Each row is where one point has got to under a steady rotation. How many steps took it there?
The counts run from 0 to 118.
[-15  -1 -15  28 -41  -8 -36   8  -7  57  14 -10 -32  15 -92  11 -23  17
  -3  22  45 -27  -8 -60  41   9 -33 -28  34   8 -21]	7
[  2  18  40  20   4 -48   5 -29 -36  28   8   3  13   2  60 -18  39   6
   3 -24  -8  80  21  67 -10  12  -9  36 -37   0  12]	67
[-11  11  -5  38 -25 -47 -37  -5 -69  48  17  -1 -52  51 -57 -10   0   0
  -3  -3  24  -9 -14 -56  10   1 -42   1  17  -3   2]	116
[  3  31  19 -34   6  11 -36 -14 -40 -15  20  13  35  14 -50  21  13 -66
 -36 -35  38 -65  28   0 -50 -15   9   4  12 -30 -11]	20
[ 18  11  48  -6  11  29  28 -12 -10  -9  -7  59  48 -15  50  11  -4 -22
  58 -17 -47  32  45  53 -17   5  17  47 -25 -10 -10]	74
[  5  13  22 -20 -14  45  21   7  63  -5 -13   7  83 -54  11  31  -3  -3
  -2  10  24  13  46  65   1   4  30  -6 -13   5 -43]	52
[  3   5  -6  -4 -20  51 -13  20 -13   7   3  47  14  12 -70  27 -54 -27
  39  20  -3 -66  16 -60  11 -13  -3   4  30  -8 -35]	0
[  3  -5   4  45 -33  10  19  12  13  52 -11  20 -14 -12  12   3 -38  49
  69  36 -26  59   6  -4  61  28 -20  10   0  20 -20]	84
[ -2  25   8 -39  -3  39 -24   3   2 -26   9  17  55  -8 -64  32   0 -56
 -27  -7  38 -67  40   1 -33 -18  16  -8  15 -22 -31]	23
[ 16   5  30   1  -4  48  33  11  13   3 -18  57  47 -25  34  13 -32  -3
  70   8 -46  27  36  34  16   2  19  35 -13  -1 -27]	77
[ -4  20   5 -33 -12  48 -18   7  25 -16   0   8  58 -22 -64  35 -13 -41
 -28   7  46 -64  35   0 -22 -17  18 -16  19 -15 -36]	25
[ -8  14   4  14 -24 -42 -30 -16  12  43  18 -57   6 -12 -36   5  38  21
 -69   1  82  30  14  30   7  13 -12 -30  -2   1  -9]	36
[ 15  11  47  -7  14   4  21 -14 -27  -6  -4  46  41   0  67   4   3 -25
  34 -28 -39  41  39  60 -28   6  11  47 -32 -11  -9]	72
[ 13   4  38   0   3  43  32   7  12  -9 -14  59  49 -23  47  17 -28  -9
  71  -2 -48  27  39  39   3   2  16  40 -21   0 -26]	76
[ 10  11  31  33  -1 -40 -11 -13 -82  33  15  37 -42  54  18 -20   5  -3
  49 -23 -42  39   1 -11  -2   9 -26  44  -7  -9  13]	93
[-12  23   4   5 -11 -49 -60 -14 -67  30  36 -12 -27  38 -59  -6  27 -26
 -47 -27  49 -30   4 -20 -24  -5 -25  -6  16 -19   7]	14
[  0  18  -7 -28 -11  50 -15   9  40  -6   4   0  60 -32 -65  42 -19 -32
 -22  11  53 -57  36   3  -7 -10  13 -27  19  -9 -38]	26
[ 10   6  39  -9   3  34  32  -3  -2 -10 -11  60  52 -17  54  17 -17 -17
  66 -11 -49  32  44  50  -9   4  15  47 -18  -4 -23]	75
[  9   2  29   5  -7  49  34  12  21   5 -25  50  45 -29  38  12 -40   2
  76  18 -42  36  32  25  27   9  12  35 -13   7 -33]	78
[ -4  27  22  -2  -6 -54 -30 -30 -14  29  24 -45  16  -4  -9  -1  55  -6
 -67 -24  63  29  23  53 -30   2  -5 -10 -15  -7   3]	40
[-10  22   5  15 -21 -52 -33 -22   3  42  22 -57  -1  -8 -28   6  46  16
 -71  -7  80  31  12  37   0  14 -13 -31 -10  -4  -5]	37
[  7  29  29 -29  15  -8 -18 -26 -13 -16   8  -8  56 -19  15  13  46 -38
 -42 -37  35  10  49  70 -48  -9  22   4 -25 -20  -6]	45
[ 10  16  36  15   6 -16 -13 -10 -88  13   9  67 -17  48  17  -7  -9 -29
  52 -32 -50  10  14 -12 -21   4 -17  50  -5 -17   6]	96
[  8  -5  21  20 -20  46  37  22  30  17 -13  47  30 -23  18  16 -49  22
  79  28 -34  35  22  13  41  14   9  20  -3  13 -33]	80
[-15  10 -11  -5 -28  37 -15  14  53  18   4 -29  50 -39 -70  33 -17  -2
 -35  28  69 -35  20   2  23   1  13 -38  16   4 -48]	29
[  8  19  45   6  21 -22  11 -24 -37   1   2  28  25   4  73 -11  23 -18
  24 -33 -30  55  35  68 -27   9   9  41 -32  -6   4]	70
[ -1  25  16 -41   3  30 -38  -2  -7 -24  10  16  49  -3 -55  26   1 -62
 -31 -18  33 -75  35   4 -40 -21  15  -7  14 -29 -23]	22
[  8  10  29  -4   8  29  -2   7 -49  -7  -3  79   7  34  -1  11 -35 -47
  71 -22 -53 -28  25 -23 -13  -6   2  45  10 -19 -15]	100
[ -6   6  -4  43 -30 -33 -34  -2 -55  53  23  -1 -52  41 -60  -6 -11  13
   6   1  23  -6 -11 -55  25  10 -38  -4  21  -2  -3]	115
[ -9  13 -13  -1 -30  21 -17  13  55  24   0 -35  46 -40 -63  30  -7   7
 -39  26  70 -24  23   5  21   4   8 -45  16  10 -37]	30
[ -6   9  22  41 -23 -43   1 -16  15  52   9 -31   5 -22  33  -7  30  51
  -4   7  25  90  13  56  24  27 -13  -1 -24  17  -3]	62
[ -7  26   9   0  -8 -46 -58 -20 -66  19  30 -15 -15  35 -52   0  29 -42
 -44 -34  45 -29   8 -18 -38  -6 -20  -4   9 -25   4]	15
[  0  12  38  31  -6 -51   2 -31 -21  41  11 -16   3   0  58 -16  42  26
  -4 -17  12  90  22  65   1  22 -10  16 -30   1   5]	65
[ -5  33  16 -18  12 -30 -56 -17 -62   2  27  -3   2  35 -51   9  31 -57
 -50 -35  41 -51  14  -4 -48 -19  -8   5  15 -29  -1]	17
[  8   7  23  43 -14 -45  -6 -15 -64  48   6  27 -49  47  19 -17   4  16
  49  -9 -29  59   0  -5  18  18 -38  36 -11  -3  14]	91
[  2   3  27  35 -20 -46   3 -10   4  57   9 -24   8 -13  41  -7  38  39
  -3  -2  18  95  10  60  19  25 -13   5 -29   7  -1]	63
[ -8  16  -6 -25 -20  42 -11  15  44   1   1  -2  61 -30 -74  33 -12 -21
 -29  19  52 -51  32   5   1  -3  13 -26  17  -6 -42]	27
[ -9   8 -11   7 -27  47 -16  25   3  18   5  26   2   5 -78  28 -54 -15
  34  26   9 -55  13 -61  33  -3  -9 -14  37  -1 -35]	2
[  5  -8  14  43 -33  21  31  17  20  41 -12  28   3 -17   9  11 -41  49
  78  36 -24  56  14   0  64  21 -13  16  -4  20 -25]	83
[ -3  20   5  25 -13 -45 -50 -11 -79  37  22   4 -50  61 -48  -9   7 -15
  -6 -18  14 -20  -5 -47 -10  -4 -34   7  15 -18   6]	118
[  4  -8  16  28 -22  38  36  22  30  26 -17  34  26 -31  25  17 -47  30
  78  32 -36  42  21  10  46  19  -2  15  -8  13 -30]	81
[ -5 -10   9  53 -40   0  23  13   6  58  -8  10 -18  -1   6  -5 -31  47
  66  32 -22  66   7  -8  63  34 -25  20  -2  18 -14]	85
[  8  11  32   1   8   6  -9  -7 -74  -4   7  74  -3  40   7  -2 -24 -40
  64 -28 -53 -11  18 -12 -20  -5  -4  53  -2 -20  -8]	98
[-13  14  -7  33 -33 -43 -42  -7 -39  53  25 -23 -42  31 -78   7   1   9
 -34   1  54 -17  -8 -46  16   8 -37 -21  22  -6  -8]	10
[ 10  14  23  -1   4  42  -2   8 -50 -10   0  78   9  31  -7   7 -41 -36
  70  -9 -52 -35  23 -28  -4  -6   2  40   8 -13 -19]	101
[  0   2  22  57 -16 -43   2  -7 -55  59  11  22 -53  41  28 -17  -1  30
  49  -2 -21  62  -2 -12  28  18 -39  28  -7   6   4]	90
[ -2  21   3 -38  -4  50 -28   6  11 -18   3  13  56 -12 -58  32 -14 -51
 -27  -1  45 -64  39   5 -29 -18  18 -12  19 -19 -35]	24
[-14  -1 -21  17 -40  15 -20  27   4  41  10  -2 -14   6 -89  20 -39  12
  11  33  29 -37   1 -64  37   7 -25 -28  45   4 -32]	5
[ 11  10  35   6   8  -7  -8  -8 -81   6  10  69 -14  44  19  -7 -12 -37
  60 -34 -46   3  16  -7 -21  -1  -9  56  -5 -23  -2]	97
[-18  10 -12   9 -34   5 -17  10  46  38   8 -44  29 -33 -57  24   3  24
 -49  24  87  -3  20  16  24   8  -4 -47  13  13 -33]	32
[  7  20  35 -32  15  13  -3 -13  10 -24   4   7  75 -34  18  19  27 -41
 -33 -29  25   4  47  76 -42 -11  27   9 -19 -16 -18]	47
[  5  11  34  27  -3 -32 -11 -21 -82  23  14  46 -37  50  21 -15   0 -10
  52 -25 -41  28   0  -8  -6  11 -29  49 -11 -13   8]	94
[  6  17  24 -30   7  40  13   2  41 -18  -6  10  86 -44  20  27   7 -22
  -9 -10  29  -1  47  67 -19  -4  29   1 -18  -8 -31]	50
[  7  16  29 -33  -1  45  16   0  54 -15 -10  13  83 -53  12  35  -2 -14
  -3   2  24   9  50  68 -12  -3  31  -2 -17  -5 -32]	51
[-12   7 -20  29 -40   5 -32  16   0  42  13 -10 -29  14 -88  13 -29  15
   7  33  43 -31  -1 -66  39   5 -30 -24  31   0 -26]	6
[ -5   9  21  39 -29 -33  14 -12  26  55   3 -31  12 -27  34   2  23  55
  -4  13  27  86  16  59  35  25 -10  -8 -18  15  -9]	61
[ 11  -3  28  19 -17  50  35  19  28  14 -20  55  44 -27  23  18 -42  20
  78  23 -40  32  29  20  33  19   8  25  -8   6 -32]	79
[ -6   3  10  25 -25   0  19   5  61  42  -5 -28  34 -54  17  17   7  50
   2  32  36  71  28  54  46  23  -1 -19 -15  20 -32]	58
[-11  24  12  12 -15 -50 -34 -20  -6  40  24 -52   2  -8 -18   2  46   4
 -69 -10  75  33  13  43 -13  13 -14 -21 -10   1  -2]	38
[-18  13  -4  11 -33 -25 -29  -5  33  45  18 -58  12 -32 -52  16  25  29
 -59  13  81  15   9  23  17  11 -13 -40   6   4 -23]	34
[ -8  -4 -11  34 -41  25  -6  24  -2  40  -2  27 -20  19 -65  14 -53  14
  53  36  -1 -15  -5 -65  52  10 -27  -4  28  12 -33]	109
[ 19  12  48  -5  16  17  20 -10 -16 -16 -11  57  47  -6  63   7   0 -24
  51 -24 -50  31  46  61 -17   4  10  43 -29 -13 -10]	73
[ -4   4  -9  -2 -24  53 -15  23   2   7  -5  41  10   8 -76  26 -57 -20
  36  30   2 -65  14 -58  22  -8  -3  -3  33  -1 -40]	1
[ 12  29  33 -37  13   3 -11 -24  -3 -15   8   2  70 -28  16  15  38 -48
 -33 -31  30   3  47  81 -49  -8  24  16 -23 -21 -11]	46
[ -9  -4 -11  41 -45   1 -14  20 -18  54   9  10 -41  24 -62   5 -41  20
  37  32   8  -7  -5 -70  52   8 -34  -7  28   7 -23]	111
[ -4   7 -17  18 -38  33 -21  23   5  32   4  15 -11   6 -91  19 -44   7
  23  30  28 -47   9 -63  36   2 -18 -21  34   3 -32]	4
[ -5   1 -12  14 -41  38 -15  24  11  24   2  18  -2   7 -84  25 -52   0
  24  32  25 -49   7 -61  35   4 -13 -19  39   5 -35]	3
[-17   9 -12   2 -39  12 -20  10  50  29   2 -37  28 -37 -64  29   1  18
 -48  29  78 -12  17   4  24   3   1 -42  13   8 -33]	31
[ -6  33   7  -6  -1 -41 -56 -22 -66   8  27  -5  -8  38 -51   3  31 -49
 -46 -36  42 -41  14 -14 -45 -15 -21   4  15 -30   4]	16
[ -2   6  13  23 -27  14  20   7  67  38  -9 -22  40 -52  11  19   1  41
   1  29  33  60  25  53  36  20   2 -19 -13  15 -31]	57
[ -7  -2 -11  42 -35 -13 -23  13 -24  60   9   4 -51  32 -63   2 -31  23
  29  34  11  -7 -13 -62  44  12 -44  -7  25   7 -17]	112
[-13  -1 -16  33 -40  14  -8  23 -11  48  -4  22 -33  18 -69  11 -50  24
  41  35  -3 -12  -3 -68  57  13 -27  -6  28   9 -28]	110
[ -2  27  29  -9   4 -42 -27 -31 -21   8  18 -26  37  -7  11   4  51 -22
 -59 -39  53  19  32  67 -38  -2   7   1 -20 -22   4]	42
[ 12  13  49  -3  19  -7   8 -15 -37  -4  -6  40  37   2  64  -5  12 -17
  33 -34 -31  51  34  65 -25   5  11  50 -31 -14   0]	71
[ -9  22  -1  24 -22 -52 -57 -14 -56  42  33 -23 -39  40 -72   2  21 -11
 -42  -4  51 -18  -4 -33  -5   3 -30 -16  18 -15   4]	12
[-11   0 -12  45 -38 -23 -27  14 -33  58  18   2 -56  36 -59  -4 -23  16
  19  18  19  -1 -16 -63  41  11 -44  -2  28   2 -13]	113
[  6  23  30 -31   7  40   7  -7  26 -16  -6  14  84 -44  14  28  12 -31
 -16 -14  23   0  55  75 -28 -10  31   6 -13 -10 -30]	49
[ 13  12  31   3   8  21  -2  -2 -62 -12  -2  77   1  38   2   1 -30 -41
  68 -22 -54 -17  19 -20 -17  -2  -2  47   6 -21 -12]	99
[ -5   2  16  30 -28 -23  17  -4  38  60  -1 -32  19 -33  23   8  13  57
  -1  23  33  86  16  57  38  25  -7  -8 -19  17 -16]	60
[  0  26  16 -33   8  -4 -45 -18 -50 -12  18  12  19  18 -50  20  18 -68
 -41 -32  38 -60  28   0 -51 -20   2   9   8 -30 -10]	19
[-13  20   4  13 -28 -31 -24 -11  22  47  17 -61   8 -19 -41   6  25  24
 -68  15  81  21  13  28  14  13 -14 -40   3   6 -15]	35
[  1  25  15 -40   2  18 -39  -7 -30 -24  15  18  42   6 -55  28   5 -66
 -38 -25  37 -67  33   4 -45 -20  14   0  12 -27 -18]	21
[ -1  33  10 -25   3 -14 -49 -18 -56 -10  26   7   9  25 -49   8  28 -59
 -47 -35  38 -51  21  -3 -50 -14   2   7  13 -28  -4]	18
[ -3  -8  16  61 -31 -26   8   3 -15  61  -2  15 -36  14   9 -16 -12  47
  58  23 -20  71  -2  -8  48  25 -29  20  -5  12  -6]	87
[-12   7 -11  48 -36 -29 -32   3 -44  52  18  -8 -57  41 -62  -7 -16  17
  12  11  18  -5 -16 -56  34  12 -45  -5  28  -2  -8]	114
[ -6  -6   8  56 -33 -16  14   8 -11  61  -6  17 -31   9  13  -4 -26  55
  69  28 -22  64   0  -8  58  29 -34   8  -4  18 -11]	86
[ -2  21  18   5  -5 -51 -29 -28 -13  30  24 -50  10  -1  -8  -3  60   6
 -74 -24  69  37  15  53 -23   5 -12 -15 -15  -8   3]	39
[-15  14  -8  24 -29 -45 -53  -9 -47  46  27 -29 -39  36 -71  -1  10  -1
 -38  -7  55 -15 -11 -38   5  -1 -35 -20  20 -10  -3]	11
[-14  13 -15  35 -32 -29 -36   2 -31  58  21 -26 -40  23 -83   4  -8  13
 -20  11  48 -20 -11 -50  30   1 -34 -20  28   3  -8]	9
[  3   8  15   0 -22  33  26   6  69  24 -13 -11  67 -64   7  23  -7  29
   3  29  27  37  36  56  29  10  19 -13 -13  16 -37]	55
[ -3   1   7  27 -34  -8  23  -1  55  47  -5 -32  23 -39  17   7   9  56
  -4  27  32  76  20  54  44  27  -1 -18 -14  20 -18]	59
[  1  -1  13  60 -29 -39   6   0 -27  58   5  11 -41  22  15 -16 -13  45
  50   9 -27  66  -6 -10  46  23 -34  23  -6  10  -3]	88
[  8  24  38 -39  12  27   3 -11  17 -30  -3   7  84 -39  23  29  22 -36
 -21 -26  26   4  58  75 -34  -7  31  10 -14 -11 -22]	48
[ -4   4  12  11 -23  24  30   7  68  25 -15 -19  56 -57  11  24  -3  42
   4  27  34  49  31  51  37  17   6 -16 -11  14 -37]	56
[  8   6  30  40 -12 -49 -10 -16 -72  42   7  26 -47  46  27 -25  10   6
  45 -18 -33  52  -3 -11   5  17 -32  38  -4 -11  11]	92
[  3  -8  -4  11 -27  46   3  28  -8  26 -13  51  -1   6 -49  22 -63  -5
  69  33 -25 -34  10 -59  37   2 -13  13  28   2 -37]	106
[  4   9  16 -15 -12  46  23   9  69   2  -9   3  82 -62  10  24  -9   6
  -3  18  23  17  44  59  14   1  22 -12 -11   3 -38]	53
[ 11   4  17   0  -2  48   6  16 -34  -6  -1  80  12  26 -14  14 -52 -30
  77  -2 -49 -38  23 -32   1  -1   2  34  13  -8 -24]	102
[  0  27  34 -24  13 -21 -23 -28 -17  -8  12  -5  54 -11  16   8  49 -36
 -52 -41  41  18  41  75 -54  -8   8  13 -23 -20   3]	44
[ -9  21  -2  18 -10 -44 -61 -23 -63  34  31 -23 -36  39 -58  -1  23 -19
 -44 -18  48 -20  -2 -24 -16  -1 -32 -13  18 -12   7]	13
[  0   5  17  -4 -21  40  25   7  68   9 -12  -4  75 -61   4  29 -11  21
   6  22  27  24  42  59  22  15  19 -13 -11  11 -38]	54
[  1  -7   0  19 -34  51   1  31   0  24  -4  39  -8  15 -58  17 -62   6
  64  31 -17 -30   6 -55  46   9 -15   1  26   3 -35]	107
[ -1  32  23 -12   5 -45 -33 -32 -26  11  19 -33  22  -3   4  -1  57 -14
 -65 -31  54  24  27  57 -43   0  -2  -4 -21 -11   2]	41
[  0  -2  13  52 -29 -41   2  -5 -47  59  12  12 -46  31  14 -14 -10  37
  50   1 -25  70  -4  -7  38  24 -35  25  -1  12   3]	89
[  5   4  12  -1  -7  60   3  19 -26   0  -3  73  14  20 -29  18 -56 -33
  76   9 -47 -36  24 -36  10  -2   1  30  19  -8 -25]	103
[  6   3  10   9 -16  52   9  23 -10   3 -11  69   4  15 -32  24 -63 -19
  81  15 -37 -40  25 -50  16   0  -5  18  15  -2 -29]	104
[-15  13  -9   8 -35 -14 -14   0  44  39  12 -55  20 -27 -55  18  15  28
 -56  24  84  12  16  15  19  12 -11 -46  12   6 -23]	33
[  6  10  37  24   1 -55   4 -28 -29  34   2  -6   5   1  55 -12  43  19
   0 -23   1  87  20  64  -7   9 -10  23 -32   6  11]	66
[  2  -9  14  38 -30  33  31  20  26  35 -16  32  10 -19  11  10 -46  41
  75  33 -37  49  14   1  57  26 -11  13  -3  13 -28]	82
[  9  19  45  11  17 -31   1 -25 -41  16   5  16  22   5  71  -7  29 -13
  19 -28 -18  69  31  65 -23   9   3  38 -26 -12  14]	69
[  1  35  33 -18  13 -34 -24 -28 -25   0  15 -17  43  -5  13   3  50 -29
 -55 -38  45  15  35  74 -52  -8   9   6 -21 -11   0]	43
[-14  13 -18  26 -41 -19 -38   5 -16  52  18 -16 -36  21 -83   6 -15  19
 -12  21  49 -23  -6 -60  34   6 -33 -30  35   0 -17]	8
[ 10  14  35  17   6 -30 -13  -7 -84  16  12  56 -31  48  23 -13   1 -27
  52 -36 -45  27   7 -14 -10   2 -19  50 -13 -12  11]	95
[ -2   7  27  38 -15 -50   4 -22  -9  46   6 -20  -2  -6  52  -4  36  40
  -7  -4  17  99  15  65  12  24 -14  11 -31  11   6]	64
[  9  18  50  16  13 -40   0 -25 -42  18   5  12  12   8  64 -11  37   0
   9 -32 -13  77  28  67 -20   9  -4  37 -31 -12  10]	68
[ -5   0   6   6 -20  55  12  24  -7   8  -3  62   4  10 -46  19 -65 -18
  71  29 -36 -37  12 -53  29  -2  -5  16  28  -4 -32]	105
[ -7  15   3  30 -22 -45 -45 -14 -72  51  26   2 -60  55 -60  -9   3  -7
  -3 -11  17 -10  -5 -49   4   4 -38   3  19 -13   9]	117
[ -8  16  -7 -14 -25  47 -14  12  46  11   4 -22  51 -41 -67  37 -14  -8
 -33  24  69 -47  29   2  13   0  10 -31  16  -4 -38]	28
[ -3  -2  -8  26 -37  37  -3  25   1  35  -1  37 -15  18 -57  17 -61  15
  58  36 -11 -21   4 -63  50   8 -21   1  30   5 -31]	108
